The rows of A fall into a few groups, and each row is roughly a mix of its group's hidden directions; some rows fit no group.
A (102 x 10):
[[ 28   9 -45  -5   7  21  54  15 -51 -13]
 [ 54  11 -31 -15  14 -27 -19 -35  41  28]
 [ 42   4 -18  -6  63  -2 -21 -19  49  -4]
 [ 43 -18  47 -30 -26 -11 -33 -21  23 -34]
 [-38  -3  22  40 -23 -26 -23  14  41  47]
 [-84   8  21   4 -21 -26 -14   7 -16  12]
 [ 25  11 -55  -2  12 -11  68  17 -16  10]
 [ 37   2 -48  -5  44 -28  41  15  28  16]
 [ 23  34  47 -42 -35   8  13 -20 -18 -38]
 [-16   1  51 -10  -1   7 -78   1   8 -10]
 [-41  12 -52  20  39 -24  -7  25   7  40]
 [-34  34   4  10 -53 -18  -3  39 -34  33]
 [-45   2  22  17 -54  29   8  -3 -52  -6]
 [ 48 -25  36   1  24  48  -7   4 -16 -43]
 [ 11  14 -45  -4 -16   2  69   8 -43   0]
 [ 37  10 -19 -54  22  11  20 -18 -32 -47]
 [ -8   6 -42  36   7  21  73   1 -13  14]
 [-39  23  12  28 -44 -20 -17  40 -10  45]
 [ 44  15 -28   6   6 -36  55  38   8  21]
 [-11   3 -58  34  17  14  60   4 -20  11]
 [ 37 -11  19 -21  37  49  -4 -11 -34 -44]
 [-27  -7 -43  46  47   7 -17  14  13  41]
 [-23  22  32  -6 -10 -35 -61  27  26  29]
 [-48  13 -31  25  63  -5  -7   8   4  33]
 [ 11 -19 -59   9  56   6  21 -23 -12 -32]
 [-23  -5  40   5 -52  36   9 -11 -50 -23]
 [-37  29 -44  31  28 -23   3  41 -27  21]
 [ 23   4 -42   3  66  44  19  -1 -14  -8]
 [-60  35  -2 -25 -33  -4  -2 -16 -46 -19]
 [-23   6 -42  32   7  25  68   0 -14  23]
 [ 35   0  -8 -20 -53 -40  -9 -31  45  -8]
 [ 31  20 -39  -7  -7 -23  67  33 -11  11]
 [ -6  -2  -7  44   6 -40  -6  25  52  47]
 [ 80 -24  28   3  -7  11 -14  -3  28 -17]
 [ -7  14 -55   8  64  30  26   7 -14   8]
 [-47 -12 -59  12  46 -15 -14 -20 -14 -16]
 [ 42   4 -29 -20  10 -44 -14 -17  61   2]
 [-12 -50  21  47  12  28  -6 -36  43  -2]
 [ 32 -18  46 -45   8  13 -46 -22  23 -21]
 [-30   1  37 -10 -23  40   4 -15 -58 -35]
 [ 28 -33  37 -25 -24  23   7 -51  29 -29]
 [-52  13  -5  19 -20 -55   4  21  20  42]
 [-36  20  33  19 -46  37  12   1 -51  -1]
 [ 68  -9 -11   9 -45   9  46  12  -7   3]
 [ -6  25 -33  19  47  27  41  33 -22  31]
 [-35  13 -33  34  53 -19   3  19  18  43]
 [-12  13  50   7  -5  55  13   2 -53 -17]
 [ 69  18 -17  19  13 -18  31  40 -15 -19]
 [  5 -40  12  50  30  35  14  42 -12  29]
 [-30  27 -11  14  -7 -45 -43  49 -21  24]
 [ 51 -32  50 -12 -42  13  18  -4  -1 -28]
 [  1 -42  -5  32  64  45 -16  -1  -3  -1]
 [ 65 -24  40  -7   8  16 -36 -19  19 -23]
 [ 14  16  58 -23 -12  38  15 -11 -38 -40]
 [ 31 -41  23 -37 -40  -6  -1 -29   4 -48]
 [-51   0 -19  44  54  18   2  27   1  20]
 [ 17 -38  21   7  46  17 -36 -29  46 -21]
 [-34   8  13   3 -65  -6 -16  25  -7  53]
 [ 10  -2  33 -26  34  -5 -72  -1  29 -15]
 [ 65   0  22   2  18 -53   6  24  23  19]
 [ 38  25  47 -23  14 -14 -46  45   3   4]
 [ 64 -19  31   4  -1  23  30  34 -14 -35]
 [-13 -32 -10 -22  34  24 -31 -47  -9 -50]
 [ 12 -17 -27  15  -3  44  55 -16 -45 -26]
 [ 27 -34 -30  14 -57  -1  43 -32  -2 -16]
 [-26   3 -48  21  40  34  50  -4 -15  19]
 [-11 -28  42 -11  -4  28 -31 -55  13 -39]
 [ 47 -13  60  -7 -41  20  26   7 -11 -20]
 [ 49 -11 -32 -24  60  -1  24 -10  20 -21]
 [ 31   1  63  -1 -38  29  30  15 -25 -13]
 [-27  -4  12 -22 -46  39  20  -2 -46 -43]
 [ 71  13  26  -4  29  21  37  14   8 -21]
 [-69  -5 -10   5 -19  -6  13  29 -53  12]
 [ 23 -16  43 -27 -48 -22 -49 -11  18 -17]
 [ 33  -7  35 -27 -21 -33 -64   8   9 -21]
 [ 56 -35  24 -21 -46 -25  16   3  26 -14]
 [ 60 -27  26 -37  -2   2 -33 -20  15 -34]
 [-67 -13 -12  34 -25  22  -5   4 -45  13]
 [-45  25 -30   8   1 -55  11  11  12  47]
 [-42  -6  -7  52  40  -1 -22  18  34  34]
 [-62  46 -26  24  14  20 -20 -17 -25  14]
 [ 74 -15 -34   2  18   9  34   0 -11 -28]
 [-41  18 -15  15  -9 -60   0  13  24  48]
 [ 24 -18  41 -29 -33 -24 -54 -17  19 -27]
 [-16  25  25  -4  -4 -30 -64  41  14  30]
 [ -3  -9  46 -18   9  25 -68 -17  -2 -33]
 [ 49  21  41 -30  51  12  21  19  -1 -18]
 [ 54   2  39 -24  35  -6 -25  -4  17 -46]
 [-73   0  21 -13 -33  12 -29 -25 -23 -14]
 [ 23 -29  32 -31 -38 -17 -50 -27  18 -26]
 [-12  35  17 -62 -39 -21  -3 -22 -27 -26]
 [  8  13 -50  24 -21 -17  55  34  21  28]
 [ 33  -4  28 -47 -54  -3 -10 -31 -17 -31]
 [ 27   9  -7 -21 -43 -60  22  25  32  21]
 [ 18 -18  39 -28 -50  23 -28 -33  -7 -38]
 [ 17  33 -36 -31 -12  -2  42  20 -57 -10]
 [ 55  36 -24   9  53   7  26  26   4  -6]
 [-25  30 -20   8 -47 -36  38  24 -12  40]
 [-27 -17  27  56  -6   9 -45  27  19  35]
 [-12   1  36 -25  42 -17 -57 -18  19 -36]
 [-55  -9  30  51   5  44 -18   9 -10  15]
 [-33  -2  14  35  41 -33 -38  10  32  39]]
In each list below, three rows fit none of the groups, and each other row fits one group, some only roughly. Which are they? Name them in the order they come.
  * z_988: [-35 -20  49   1 -64  -3 -32  -7   4 -13]
  * z_914: [  4 -25  32 -33  12 -14 -57 -35  25 -34]
  * z_61: [ 69 -11  22 -24  34 -13  23  24  30  -4]
  * z_155: [ 28 -21   8 -22   3 -23 -50 -17  63 -14]
  * z_113: [-60   2 -15  35  52  25 -23   4   1  17]
  * z_636: [ 30  -7   3 -26  74   9 -25 -13  13 -35]
  * z_295: [ 12  10  35 -32 -66  -2   6 -30 -12 -37]
  * z_907: [ 25  10  40 -33 -65  -7  19 -16 -10 -30]
  * z_938: [ 43 -52  21   4 -13  31 -17 -39  17 -34]
  * z_27: [-41  -1  14  14 -27 -58 -43  23  19  21]
  * z_837: [39 13  7  0 49 44 56  1  3 -8]
  * z_880: [  4  30 -29  13  72  10  18  37 -19   8]
  * z_316: [ -1 -20 -45  21  61  43  21  -3  10  17]
  * z_177: [-71   4  -3  38  37  -4 -16  20   1  26]
  z_155 z_27 z_316
  * z_918: [-19  10 -13  56  47  26 -14  25  24  34]
  * z_806: [-53  17 -11  24 -18  24  23  19 -61   3]
  * z_583: [-11 -38  26  -3 -64  18   1 -27 -30 -33]
  * z_424: [-70  12 -32  26  42   8  -6   5  -1  25]
  * z_710: [ -7  13 -40  27   2  27  59  23 -22  40]
  * z_9: [-42 -11 -28  48  50  11  -3   1  22  34]
  * z_819: [  5 -13  43 -32 -15 -23 -64 -18  20 -25]
  * z_35: [-77  -4  -5  11 -42 -22 -17 -19   2  15]
  * z_864: [-67  -3   9  12 -29  -4 -48 -28  20  15]
  * z_230: [ 66 -18  25 -25   7  -8 -17 -19  18 -48]
  z_918 z_806 z_9
  * z_226: [-46  27 -44  26 -10 -21  40  11  -2  40]
  * z_351: [ 27  -9  21 -32  44  -8 -52 -15  40 -22]
  * z_861: [-17 -22  39 -28 -36 -18 -49 -36  26 -16]
  * z_529: [ 31  17 -35  28  19  17  65  27 -19  11]
  * z_293: [ 66  -5  50 -21 -16  13  10 -14  16 -33]
  * z_920: [ 19  19 -37  14  23 -50  24  20  28  47]
  * z_678: [-82   6 -12   8 -16   2 -20   1 -12  39]
  * z_555: [ 22 -17 -10 -15  61 -29 -33  -9  46 -19]
  * z_325: [-28  16 -19  14 -55 -18  55   6 -24  25]
  * z_932: [ 55   6 -29   2  67  -5  23   9   6  14]
  * z_560: [ 24  -4 -59 -11  64  -6  19  -2  24  -3]
  * z_939: [ -1  -7 -23  31  57  55  27  24 -15  -7]
  * z_76: [-19  -9 -28  26 -72 -13  18  13 -18  35]
  * z_170: [-11  24 -35  24 -26 -22  48  37 -19  40]
  z_226 z_555 z_560
  * z_335: [ 60 -16  41 -31 -20  -5 -38  -3  14 -27]
  * z_473: [-51   4 -44  25 -28 -10   7  23 -24  45]
  * z_874: [-42  10 -39  35  49   2 -11  25  -1  40]
  * z_205: [-11  -9  55 -36   7  -3 -57 -22  21 -24]
  * z_11: [54 -4  1 16 41 -4 43 50 -7 -2]
  * z_513: [-10 -46  30   2 -62  22   1 -16 -30 -26]
  * z_193: [ 21  16 -47  25  41  12  51  27 -24   5]
  * z_26: [-36  -6  21  18 -22 -36 -50 -16  41  32]
  * z_52: [ 30  -8   9   0 -64  30  20  -7 -38 -37]
  * z_86: [ 14 -55  14 -12 -31  19 -16 -46  -3 -45]
  * z_957: [ 23  -1  68 -27 -44  -5 -32   1  19  -4]
  * z_667: [ 42  10 -22  -6  37  25  61  -5 -19 -28]
  * z_834: [ 44 -22  32 -26 -34  21  -2   8 -31 -51]
  z_52 z_667 z_834
  * z_994: [ 47 -19  28 -40 -41 -12   5 -27  14 -39]
  * z_396: [-75   7 -28  33 -22 -12  17  -1 -13  27]
  * z_523: [ 42 -23 -27  21  66  32   4  18   5  -9]
  * z_38: [ 32  -1 -41  25  46 -13  13  48  16  32]
  * z_307: [ 52 -19 -30  -6  64  22  13   1   4 -23]
  * z_40: [ -8   4  38 -11 -65 -28 -44  17   7  18]
  * z_758: [ 22  -4  -4 -51 -47 -40   1 -28  11 -39]
  * z_946: [-19  10  10 -29 -73 -42  -7 -26   0   4]
  * z_789: [ 11  16 -25  -2   3 -50  28  46  30  44]
  * z_385: [ 44  -1 -53   2  47  -2  44  20   1   4]
  * z_191: [  9   7 -57  14   7 -49  43  15  13  32]
  * z_700: [  9 -40  64   5 -18  18 -35 -25  26 -18]
  * z_343: [ -6  15 -54  -1   4   2  74   7 -23   9]
  z_191 z_700 z_343
  * z_116: [ 45  15 -15  -6  36  20  33  47 -39 -16]
  * z_787: [ 61  -5  11 -30 -60 -16  16  -9   7 -14]
  * z_888: [ 29  25 -37  11  65   6  15  22  23  29]
  * z_889: [ 18 -15  44 -29 -46  24   0  -9 -31 -48]
  * z_34: [-13  -3  38 -31 -53  11   4   2 -45 -41]
  * z_733: [-23  -7  64   3 -23   0 -56  -3  27  18]
  * z_671: [ 46 -16  45 -50  -4  -3   1 -12   5 -48]
  * z_635: [ 10  -2 -16  24  29 -38  -6  34  53  46]
  * z_596: [-18  11  -1  40  -2 -24 -23  50  23  55]
  * z_621: [ 77  -8  25 -27  -3 -10 -30   8   6 -28]
  * z_749: [ -6   0 -69  29   4   4  44  17 -28  26]
  * z_677: [-37  17   4 -33 -50 -51 -18 -29   1  15]
  z_116 z_888 z_733
  * z_781: [ 71 -10 -14  12  51  29  17  12   5 -10]
  * z_715: [-17  16  10 -19 -52  23  18 -17 -62 -26]
  * z_765: [-45  20  58 -10 -35 -20 -31 -16  21  -8]
  * z_429: [ 62  12 -31 -35   2  19  41 -12 -22 -21]
  * z_956: [-67  -9  21  36  27  -5 -39   5  17  21]
  * z_803: [ 24 -32 -33   6  65  -4 -24 -10  42   1]
  * z_586: [-27 -12 -47  43  52  16  31   5 -16  11]
  * z_577: [-26   9 -20  40  13  46  43   7 -49  -1]
  * z_285: [-51  12 -34  34  51  21 -14   8 -19  23]
  * z_341: [ 34 -13 -59   7  27  35  43  -1 -25  -1]
  * z_94: [-13  -5 -48  19  14  36  59  -8 -37  -8]
  z_586 z_577 z_94
  * z_744: [-10 -32  23 -12  29  10 -67 -33  26 -17]
  * z_551: [-41   9 -15  32  -1 -11  19  53 -21  51]
  * z_65: [-59  25  -9  32 -11 -30   1  28  -4  47]
  * z_653: [-20  -2  -2  40  29 -31 -33   9  47  45]
  * z_166: [ 22  -7  28 -14 -69 -33 -41  12   6   6]
  * z_717: [ 47  15 -44 -17  50 -19  23  34   4   7]
  * z_634: [-15 -14 -32  28  75  10 -13  21   9  25]
  * z_809: [ 49 -34  27 -23 -31   0  -7 -38  21 -40]
  * z_777: [-61  31 -14   8 -29  11   9  -5 -56 -12]
  * z_891: [-56  17 -38  26  41  -7  18  26   0  31]
  * z_39: [-26  10   2  23 -78 -17  18  16  -9  31]
  z_744 z_65 z_777
